Questions about the table below.
1) Report the entry in the top-left corner.
2) Report the second entry on the main diagonal.
3) Report the smallest entry in the last column.
4) Report the second-last entry, reading row by row.
5) Report the 3rd smallest entry.
6) Report the third entry from the end, reading row by row.
7) Report the largest entry in the last column.
8) Report the entry directly below -2.77.
[[-2.59  0.56 -2.77  5.39 -7.74 -5.72  1.42 -4.57]
 [-2.66  5.80  3.43  5.00 -6.34  5.27  8.13  1.19]]
1) -2.59
2) 5.80
3) -4.57
4) 8.13
5) -5.72
6) 5.27
7) 1.19
8) 3.43

[[8609 9315 8747 9032 6620 6260 4419 6327 6586 5999]
 [4986 4921 4999 4565 6212 7737 7153 7325 8338 8978]
 [6105 4781 5092 4425 4541 4905 7627 5288 5931 5852]
 [6799 7806 6632 7695 6580 3257 2924 3743 3278 2378]
 [4580 4340 4410 4431 7163 3830 3793 4188 4035 3479]
 [1784 2148 2517 2270 9129 7962 3735 7611 7852 7859]
 [1566 2086 1737 2117 7892 5764 3869 5765 5686 5596]
 [7637 7935 7743 7638 6624 7143 5239 7098 7593 7246]
 [2796 3256 2906 2893 7045 9276 6044 9017 9584 9716]
 [2837 3430 3065 3082 7026 8901 6267 8459 9184 9680]
 [7774 7628 7558 7690 6816 2957 3155 3529 3233 2170]
 [4987 5109 4702 5089 6689 3650 3868 4067 3844 3248]]
The smallest entry in the last column: 2170
The 5th entry, reading row by row -> 6620
Report the entry in the bottom-left corner.
Answer: 4987
The second largest entry -> 9680
The last entry, reading row by row: 3248
The entry just left of the largest entry is 9584
Report the second entry from the end, reading row by row.
Answer: 3844
The third entry on the diagonal from the top-right corner -> 5288
The smallest entry in the first column is 1566
Report the entry directly above 6799.
Answer: 6105
Report the entry just right of 7153.
Answer: 7325
The top entry of the column that holds the largest entry -> 5999
The 1st entry in reading order -> 8609
Report the second entry on the diagonal from the top-right corner.
Answer: 8338
Report the entry just left of 6586.
Answer: 6327
The entry just left of 2957 -> 6816
Report the entry just right of 8338.
Answer: 8978
The entry directly above 6105: 4986
Report the entry directly below 7806.
Answer: 4340
The largest entry in the last column -> 9716
Report the entry directly below 7611.
Answer: 5765
The first entry of the largest entry's row -> 2796
Report the smallest entry in the first row.
Answer: 4419
Report the 3rd entry on the main diagonal.
Answer: 5092
Report the 4th entry, reading row by row.
Answer: 9032
The 2nd entry, reading row by row -> 9315
Report the 4th entry from the end, reading row by row.
Answer: 3868
Report the 2nd smallest entry.
Answer: 1737
The entry directly below 9032 is 4565
Report the entry directly below the smallest entry.
Answer: 7637

data =
[[-0.53 -2.20 -5.93  2.12  3.88  0.66  1.32]
 [ 1.10  3.20 -2.78 -5.59  5.45 -1.07  5.65]
 [ 0.69 -1.42  7.77  5.04 -8.24  0.22 -2.48]
 [ 4.29  1.17  2.25  1.12  0.62 -1.31 -6.42]
 [ 5.16  1.47  4.51  2.06 -1.28 -2.47 -5.07]
 [-2.98 -1.03  1.65 -2.13 -3.97  2.41  2.74]
 [-1.24 -2.23  6.73  4.73 -8.80  1.71  0.15]
 [ 5.63  1.54  4.24  1.94 -1.20 -2.25 -5.11]
 [-2.70 -1.72  2.87 -0.12 -5.98  1.75  3.12]
 [-3.24 -1.79  2.48 -0.59 -5.27  1.42  5.32]
 [ 5.25  1.64  4.75  2.35 -1.27 -1.54 -7.96]
 [-2.92 -0.70 -5.67  0.67  4.70  0.84  2.45]
 [ 0.18  3.17 -1.57 -7.04  3.58 -1.31  2.70]]
Rows and columns are numbered from 0.
The entry in row 1 and column 2: -2.78
The entry directly below -5.67: -1.57
What is the top-right entry?
A: 1.32
The entry just left of 1.32 is 0.66
The entry just left of the centre entry -> 6.73
What is the entry just right of -2.25?
A: -5.11
The entry in the top-left corner: -0.53
What is the entry at the centre?
A: 4.73
The entry directly below the centre entry is 1.94
The entry at row 2, column 2 -> 7.77
What is the entry directly below 1.54?
A: -1.72
The entry directly below 2.45 -> 2.70
The entry in row 1 and column 0: 1.10
The minimum: -8.80
The entry in row 2 and column 0 -> 0.69
The entry directly below 2.25 is 4.51
What is the entry in the bottom-left corner?
A: 0.18
What is the entry directly above -2.23?
A: -1.03
What is the entry just right of the largest entry?
A: 5.04
The entry directly below the smallest entry is -1.20
The entry at row 0, column 1: -2.20
What is the entry in row 0 and column 2?
A: -5.93
The entry directly below the largest entry is 2.25
What is the entry directly above 5.16?
A: 4.29
The entry at row 2, column 1 -> -1.42
What is the entry just right of -0.59?
A: -5.27
What is the entry directly above 5.63?
A: -1.24
What is the entry just right of 1.10?
A: 3.20
The entry directly above the smallest entry: -3.97
What is the entry just left of 0.66?
A: 3.88

(56, 153, 124, 213)
Read off the 2nd entry from the right.
A: 124
The fourth entry is 213

-0.087,-0.135,0.001,0.150,0.149,0.010,-0.068
-0.086,0.032,-0.052,0.106,-0.109,0.119,-0.035
Rows and columns are numbered from 0.
The entry just left of -0.109: 0.106
The top-right entry?
Answer: -0.068
The entry in row 0 and column 1?
Answer: -0.135
The entry in row 1 and column 0: -0.086
The entry just left of the smallest entry -> -0.087
The bottom-right entry?
Answer: -0.035
